Named moves (each a turn or a mirror), then the moves between two rows, first move first; the first pair answered
move U:
[-2.47 -0.89 -0.08  0.10  0.79 -0.30 -0.24  1.17 -1.54 -0.94  0.98 -0.94
 -1.80 -0.86 -0.57  0.68 -1.16  1.30 -0.68 -2.05 -0.13 -0.15 -0.73 -1.83
 -0.26  1.15  0.58]  ->  [-1.63  0.04 -0.69 -0.33  0.90 -0.09 -0.08  2.27 -1.60  0.28  0.06 -0.53
 -1.78 -1.23 -0.82  0.31 -0.73  1.10 -1.35 -1.62  0.55 -0.43 -0.90 -2.32
 -0.01  0.76  0.81]
[ 1.75  0.00  3.11  0.72  0.97 -0.76  0.70 -4.08  0.14 -0.67 -0.27  0.38
  0.33  1.47  1.73  0.10  3.18 -2.25  0.68  1.84 -2.89  3.23 -2.21  0.25
 -2.12 -3.14 -1.22]  ->  [ 3.03  1.89  2.02 -0.06  1.07 -0.19  1.10 -2.00  0.13  1.75 -1.85  0.86
  0.27  0.75  1.25 -0.46  3.83 -2.48 -0.73  2.61 -1.41  2.75 -2.37 -0.60
 -1.92 -3.89 -0.84]
[ 1.11 -1.07 -0.10  1.20 -0.41 -0.25 -0.50 -1.01  1.29 -0.03 -0.05  0.17
  1.13  0.06  0.64 -0.87  1.40 -0.44  1.41  0.25 -0.32  0.71 -0.13  1.32
  0.09 -1.51  0.08]  ->  [ 1.55 -0.54 -0.47  0.95 -0.25 -0.03 -0.44 -0.23  1.30  0.91 -0.62  0.43
  1.05 -0.20  0.43 -1.01  1.70 -0.46  1.07  0.39  0.10  0.39 -0.18  1.04
  0.20 -1.70  0.27]
[-0.98  2.30  1.20 -0.26  0.49  0.50 -0.63  1.81 -0.36  0.17 -1.83  0.78
 -1.85  1.57 -2.58  0.72 -2.22  1.86  0.77 -1.58 -0.87  1.06  0.11 -3.28
  1.78  2.23 -0.99]  ->  [-1.39  1.82  1.52 -0.06  0.55  0.33 -0.80  1.07 -0.40 -0.56 -1.41  0.63
 -1.76  1.73 -2.41  0.79 -2.43  1.88  1.22 -1.62 -1.42  1.20  0.17 -3.01
  1.69  2.37 -1.12]
move N:
[ 0.74  1.44 -0.43  1.44  0.49  0.50  0.38  0.61 -0.35  0.92 -0.93 -0.05
 -0.92 -1.27 -0.66 -1.06  2.04  0.52  0.32 -0.20  0.35 -0.53 -1.18 -2.41
  0.16 -0.58  0.19]  ->  [ 0.31  0.81  0.13  2.29  0.34 -0.06  0.45 -0.08 -0.53 -0.01 -0.56 -0.18
 -1.00 -1.47 -0.75 -0.43  1.91  0.42  0.85 -0.23 -0.13 -0.51 -1.50 -2.17
 -0.24 -0.62  0.05]
[ 1.94  3.58  1.43  2.71 -0.66 -0.52  0.27 -1.66  1.67  0.33 -1.53  2.98
  1.46  0.80  0.74 -0.36  2.45 -2.26  0.54  2.17 -0.19  1.02 -1.00 -0.29
  1.88 -1.36 -2.10]  ->  [ 1.86  3.58  1.49  2.72 -0.67 -0.49  0.23 -1.63  1.67  0.38 -1.54  2.95
  1.48  0.90  0.68 -0.33  2.39 -2.31  0.57  2.10 -0.23  1.06 -1.02 -0.41
  1.92 -1.37 -2.14]
[-2.15 -0.16 -0.49 -1.91  0.67  1.48  1.13  2.28 -0.26 -1.78  1.90  0.48
  0.58  0.44 -0.98 -0.04 -2.95  1.13 -1.11 -0.83  1.89 -2.41  3.72 -1.21
 -0.59  2.04 -0.66]  ->  [-2.90 -1.18  0.37 -0.39  0.19  0.65  1.23  1.02 -0.41 -3.21  2.46  0.09
  0.24  0.00 -0.99  0.91 -3.18  0.90 -0.06 -0.97  0.85 -2.40  3.20 -0.80
 -0.97  1.99 -0.86]
[ 1.08  0.03 -0.33  0.01 -0.18  0.40 -0.24 -0.20  1.42  0.69 -0.81  0.91
  2.77  0.79 -0.73 -1.69  0.31  0.64  0.48  0.19  1.38  1.56  0.49  0.84
 -0.24 -1.10 -0.55]  ->  [ 0.39 -1.01  0.46  1.42 -0.44 -0.37 -0.18 -1.23  1.31 -0.87 -0.15  0.53
  2.50  0.32 -0.87 -0.91  0.17  0.37  1.50  0.04  0.44  1.65 -0.22  1.29
 -0.60 -0.98 -0.73]
move G:
[-0.81  0.53 -0.48 -0.31 -1.20 -1.37  1.13 -1.35 -0.32 -1.20  1.04  1.74
  0.43  1.04  0.56  1.12 -1.58  1.01  1.91  0.01  1.34 -1.25  1.80  2.04
 -2.26 -1.71  1.63]  ->  [-0.67  0.59 -0.47 -0.27 -1.23 -1.45  1.14 -1.43 -0.12 -1.14  1.10  1.69
  0.48  0.95  0.45  1.22 -1.43  0.87  1.94  0.09  1.39 -1.21  1.80  2.11
 -2.16 -2.02  1.55]
[ 0.19 -0.94  2.15 -0.29  0.75  0.69 -0.59 -2.17  0.15 -0.75  0.95  0.28
 -0.45  0.32  1.15 -0.46  1.25  0.20  0.08 -0.46 -2.10  1.13 -0.68  0.31
  0.44  0.40  0.01]  ->  [ 1.36  0.47  1.94 -1.64  0.79  1.00 -0.36 -1.85  0.54 -0.04  0.37  0.94
  0.16  0.80  1.42 -0.86  1.00 -0.09 -0.13  0.02 -1.65  1.27 -0.22  0.44
  0.53  0.53 -0.39]
[ 0.91  2.99  1.58 -1.26  1.32 -1.46  0.16 -1.53 -0.70  0.79 -0.40  0.38
  0.99  1.04  0.37  1.83 -1.04 -0.41 -1.27  0.58 -0.53  1.14  0.18 -0.82
  0.00  0.04 -0.44]  ->  [-1.63  0.54  1.61  0.14  1.63 -1.46 -0.68 -1.84 -1.71 -0.63  0.66 -0.73
  0.00  0.58 -0.11  2.26 -1.38  0.40 -1.30 -0.99 -1.02  0.88  0.04 -1.20
  0.02  0.42  0.12]
[-0.94 -1.59 -0.11 -0.99 -0.13 -0.79  0.79  0.33  0.44 -1.08  0.24 -1.54
 -0.65 -0.36 -0.69  0.80 -1.45  1.00  0.01 -0.57 -0.70 -1.02  1.78  0.50
 -0.90  0.70 -0.93]  ->  [ 1.22 -0.52  0.38  0.38 -0.85 -1.47  1.43 -0.32  1.52  0.02 -0.70 -1.09
 -0.02 -1.14 -0.51  0.92  0.08 -0.20  0.78  1.07 -0.98 -0.97  0.79  1.20
 -1.11 -0.71 -1.06]
Now pairs of rows:
Each pair is two moves apart.
[ 1.68  1.35 -1.28 -2.02  1.02  1.65 -0.56  1.52  1.65  0.84 -1.82  2.50
  1.57 -0.19  0.06  2.14 -0.25 -1.48  1.75  1.87  2.08 -3.77  0.64 -0.25
  1.46 -1.83 -0.06]  ->  [-2.20 -1.86 -1.75 -0.82  1.65  2.14 -1.71  2.27 -0.03 -0.60 -0.54  0.96
 -0.22 -0.84 -0.93  2.47 -1.03  0.11  0.70 -0.50  2.15 -4.34  0.58 -1.60
  1.56 -1.32  0.87]	G then U
[ 0.78  0.60 -0.17 -1.68  0.84  0.72 -0.93  0.23 -0.38  1.25 -0.22  0.22
 -0.43  0.58 -0.01 -0.90  0.18  1.41 -1.16 -0.56 -0.27  0.54 -0.08 -0.65
  1.49  1.05  0.31]  ->  [ 2.18  1.58  0.97 -0.76  0.04 -0.38 -0.11 -1.19  0.38  0.44 -0.49  0.81
  0.32  0.24  0.51  0.08  0.23  0.05  0.64  0.76 -1.24  0.78 -0.66  0.34
  0.65  0.76 -0.47]	N then G
[-1.78 -1.83 -3.06  1.25 -1.44  1.31 -0.54  0.66  0.40  0.04  0.26 -0.65
  1.84  1.02 -1.30 -1.59  0.66 -0.96 -1.45  0.08  2.70 -0.38  2.43  1.11
 -0.13 -1.72 -0.89]  ->  [ 0.29 -0.08 -2.43  1.01 -1.92  0.73  0.21  0.27  1.23  0.16 -0.28  0.26
  2.85  0.98 -0.83 -1.34  0.74 -2.14 -0.56  1.57  2.43 -0.21  2.34  1.74
 -0.44 -1.95 -1.68]	N then G
[ 1.41 -0.34  0.65 -0.84 -0.26 -0.32 -1.26  0.77 -0.32  0.58  1.94 -1.13
 -2.33  0.44  0.14  0.60  0.17  1.73 -0.55  0.50  2.20 -0.84  0.46 -1.01
  0.06  0.34 -2.62]  ->  [ 1.59 -0.17  0.54 -0.32 -0.50 -0.69 -1.07  0.80 -0.33  0.72  1.65 -1.12
 -2.52 -0.18 -0.02  0.74  0.39  1.58 -0.51  0.71  2.22 -1.01  0.03 -1.17
  0.00  0.03 -2.65]	N then U
[-0.59  0.57  1.00  1.54  0.54 -1.01  0.77 -2.17  1.86 -1.77 -0.54 -0.67
  0.01 -0.20  0.62  1.84 -1.54 -1.43  1.01 -0.64 -0.41 -1.59 -0.41  1.65
 -2.41 -0.93 -0.15]  ->  [-2.21  1.02 -0.77 -0.74  1.66  0.46  0.42  0.97  0.32 -0.65 -0.95 -0.73
 -0.88 -0.04 -0.11  1.05 -2.69 -0.06 -1.51 -1.94  1.54 -2.21  0.77 -0.04
 -1.93  0.05  0.42]	U then G
[ 0.63 -1.25  0.59 -2.49 -0.69  2.26  0.53 -0.78  2.58  1.69  0.37  1.01
  1.30  1.34  0.05 -1.91  1.88 -0.23  0.60  0.88 -0.51  1.83  0.73  1.41
  0.56 -1.12 -1.03]  ->  [-0.67 -1.66 -0.54 -2.68 -0.12  2.97  0.27  1.41  1.59  2.66  0.05  0.57
  0.21  0.75 -0.93 -2.15  1.84  0.58 -1.10 -0.03  0.51  1.02  0.66  0.00
  1.01 -1.24 -0.07]	G then U
[ 1.89 -1.21  0.17  0.13 -1.23 -1.41  2.52 -2.27  0.95 -1.43  1.02  1.59
  0.73  1.26  0.50  1.41  1.08 -0.34  0.85  0.67 -1.41  0.04  0.58  0.90
 -0.09  2.67  0.69]  ->  [ 2.24 -0.76 -0.41 -1.62 -0.71 -0.46  2.12 -1.65  1.08 -0.61  0.87  1.88
  1.06  2.31  0.93  0.40  0.95  0.07 -0.12  0.32 -0.85  0.31  1.54  0.88
  0.46  2.97  0.80]	N then U
[-1.53 -0.54 -0.67 -1.60  0.84  1.22  0.35  1.77 -1.15  0.50  1.16 -0.60
 -1.74  1.01 -0.33 -0.13 -2.09  1.17 -1.91 -1.73  1.37  0.19  0.71 -2.33
 -0.08  0.37  1.80]  ->  [-2.28 -1.65  0.08 -0.79  0.67  0.67  0.05  0.47 -1.17 -1.14  1.98 -0.90
 -1.87  1.18 -0.09  0.55 -2.46  1.19 -0.91 -2.04  0.48  0.29  0.53 -1.90
 -0.30  0.71  1.49]	U then N
[ 0.38 -0.41  1.34  2.15 -1.50 -1.45 -0.39 -1.48 -0.51 -0.81  0.80 -0.63
 -0.30 -0.67  0.73  1.61  0.44 -1.37  2.15 -0.30 -1.45 -0.01 -0.70  0.41
 -1.25 -0.05  0.36]  ->  [ 1.44  1.81  0.66 -2.01 -0.69 -0.42 -0.10 -0.42 -0.76 -0.29  0.67  0.72
  0.77  1.25  1.62  0.49 -1.44 -1.08  1.12 -0.19 -0.31  0.49  1.53  0.43
 -1.12  1.81 -0.33]	G then U
[-1.38 -0.80 -1.27  0.97 -0.09  0.60  0.26  2.29 -2.00  1.11 -0.49 -0.90
 -1.34 -1.63 -0.89  0.27 -0.83 -0.46 -0.60 -0.73  0.61 -1.92 -0.07 -1.89
 -0.37 -0.04  0.83]  ->  [ 1.38  1.39 -0.78  1.02 -0.75 -0.11  1.27  1.92 -0.91  2.19 -1.68  0.05
 -0.29 -1.77 -0.49  0.41  0.00 -1.75  0.16  1.28  0.64 -1.65 -0.53 -1.19
 -0.60 -0.88  0.34]	N then G
[ 2.26  1.57  0.71  0.93 -1.31 -3.04  1.83 -0.42  2.41 -1.94 -0.38 -0.79
  1.35 -0.22 -0.27  0.15 -0.55 -1.55  1.69  0.78 -0.58 -1.20  0.18  1.61
  0.10  1.00 -0.25]  ->  [-1.95 -1.35 -0.53 -0.07  0.08 -1.35  0.25  1.04  0.55 -2.85  1.09 -1.98
 -0.25  0.55 -0.92 -0.51 -1.90  0.80 -0.46 -2.40  0.37 -1.42  1.38  0.06
  0.76  2.36  0.67]	N then G
[ 2.33  2.93 -2.67 -0.14  0.29 -0.84  1.62  2.90  0.64  0.63 -1.97  0.78
  1.47 -0.51 -1.58  0.30 -2.72 -2.57  1.70  1.83  4.37 -2.79  3.12  0.93
 -2.63 -0.13 -0.94]  ->  [ 2.38  1.65 -1.66  3.55 -0.62 -2.09  1.74  1.26  1.12  0.41 -1.86 -0.02
  1.12 -1.96 -2.12  1.19 -0.92 -3.07  3.07  2.35  3.17 -2.99  1.11  1.50
 -2.77 -1.88 -0.64]	G then G
